In the rows, zero is written as 128.
Named moves (each a turn or a mirror), then the moves between two rows, first move first; the first pair answered
q312 (before -> after):
[141 148 123 125 136 134 155 124 116 123 136]  ->  [134 138 115 145 127 146 138 117 120 112 143]
[106 138 116 107 162  72 156 128 120 157 114]  ->  [ 82 108  88 169 138 113 103 113 140 123 137]
[157 161 117 114 150  97 123 110 121 138 123]  ->  [144 143 103 153 133 120  91 100 136 120 137]
[114 123 133 122  83 159  26 118 153 132  96]  ->  [141 157 163  53 116 114  86 139 130 166  73]
q247 (before -> after):
[161 179 118 101 165  92 183 109 110 112 138]  ->  [130 170  90 134 173  77 170  96 115 117 147]
[142 120 114 136 117 111 125 126 110 106 140]  ->  [130 104 108 143 126 119 126 120 109 119 133]
[124 126 115 149 133 148  99 112 122 136 110]  ->  [143 126 135 130 131 161 107 121 121 139  99]
[116 150 156 131 162 115 118 140 131 131 121]  ->  [112 150 151 134 162 114 115 138 131 132 124]
q805 (before -> after):
[132 133 139 133  95 147 118 148 136  90 145]  ->  [120 131 151 108  97 121 114 163 140 118 129]
[142 156 131 124 140 118 188 140  98 102 147]  ->  [132 152 142 103 142  98 185 151 103 126 133]
[101  60 184 129  97 154  95 178 159 115 119]  ->  [ 93  48 172 145 107 163  97 167 155 121 118]
[148 141 134 116 122 147 146 130 120 108 127]  ->  [139 140 144 100 122 131 143 141 124 124 115]
q600 (before -> after):
[114 135 144 106 135  81 154 142 132 144 115]  ->  [116 128 160 100 120  94 137 149 141 143 112]
[127 142 128 141 145 142 126 124 138 122 147]  ->  [127 139 131 138 149 143 123 118 135 134 139]
[ 97 145 149 122 130 110 134 150 145 112 158]  ->  [ 94 150 138 121 156 101 144 133 134 137 148]
Then:
Each pair is two moves apart.
[117 135 127 115 131  94 157 147 126 137 126]  ->  [102 110 103 154 136 116 141 128 131 135 134] -> q805 q312
[127  96 125 141 162 165 135 107 124 113 117]  ->  [156 130 145 111 151 156 146 121 121  89 126] -> q805 q312
[140  93 141 129 123 153 145 126 105 166 132]  ->  [143 120 159 101 114 122 136 141 109 169 127] -> q247 q805
[155  95 163 128 109 190 115 120 136 127 129]  ->  [157 136 163 103  95 123 154 152 132  84 155] -> q600 q805
[144 157 169  95 120 114 154 155 144 129 131]  ->  [106 112 132 166 109 160 106 132 160 114 146] -> q312 q247
[111 137 131 132 121 118  90 134 144 150 121]  ->  [110 147 105 147 130  97 120 126 130 127 141] -> q600 q600
[137 129 156  99 135 142 131 118 115 144 108]  ->  [123 111 137 131 135 166 115 104 116 137 114] -> q805 q312
[136 153 117 140 102 119 106 104 127  94 151]  ->  [131 139 122 106 148 100 161 107 105 151 115] -> q247 q312
[153 168 138 106 132 157  72  72 106 157 120]  ->  [138 157 171  78  90 129  62 128 134 136 127] -> q600 q805
[148 117 109 144 137 140 169 106 127 101 130]  ->  [148 100 146 122 121 170 125 119 143 126 105] -> q600 q600
[153 102 143 126 150 162 144 114 110 159  97]  ->  [163 101 164 117 118 167 147 145 123 120 117] -> q600 q312
[120 131 114 145 124 126 128 126 129 108 157]  ->  [116 133 114 129 143 106 149 126 120 128 147] -> q312 q247
[113 134 144 122 130 137  46 135 163 168 112]  ->  [ 86  85 104 179 127 152  90 146 165 120 146] -> q600 q247
[164 140 164 117 127 180 127 114 121 140 115]  ->  [155 190 129 129 127 125 126 104 118 111 144] -> q247 q600
[139 138 108 141 141 137 152 118 119 128 115]  ->  [146 125 134 133 110 154 130 139 136 112 116] -> q600 q600
[178 151 170  81 122 152 166 156 114  95 140]  ->  [175 157 161  73 158 142 168 128 100 144 114] -> q600 q600
[115 141 131 127  95 143 100 135 157 119 125]  ->  [112 161 114 122 109 106 131 135 144 111 135] -> q600 q805
[142 164 126 131 133 112 155 133 108  91 124]  ->  [144 147 167 108 119 142 111 143 125 124  94] -> q600 q600
[ 92  82 112 149 111 154 117 147 135 123 126]  ->  [ 87  92  96 149 142 137 132 126 119 151 112] -> q600 q600
[123 131 126 119 151 124 116 121 130 167 109]  ->  [135 158 131 107 134 108 109 127 132 144 124] -> q247 q247
[124 118 117 144 136 101 106  80 120 146 125]  ->  [138  96 134 136 137 134 114  85 120 153 114] -> q247 q312
[ 96  96  75 145 168 102 163 138 129 154 125]  ->  [167 152 136  76 138 104 176 172 125 122 129] -> q247 q247
[136 145 123 137 137 143 122 124 135 115 139]  ->  [138 142 129 128 140 149 113 123 136 131 131] -> q600 q600
[150 138 190 122  98 149  95 131 180 121 118]  ->  [141 171 183  99 116  88 119 136 170 136 116] -> q247 q312
[ 82  91 124 109 125  93 152 174 158 139 142]  ->  [ 69  82 105 137 124 103 139 157 159 134 151] -> q600 q312
[119 119 112 147 125 130 102 126 132 137 130]  ->  [146 144 131 111 134 110 132 136 118 138 124] -> q805 q312
[158 127 130 141 122 169 166 116 119  97 139]  ->  [171 153 141 115 132 152 169 112 112 115 127] -> q600 q805
[116 124 108 137 103 118 158 153 146 114 138]  ->  [118 118 108 141 106 131 165 154 144 115 135] -> q247 q805
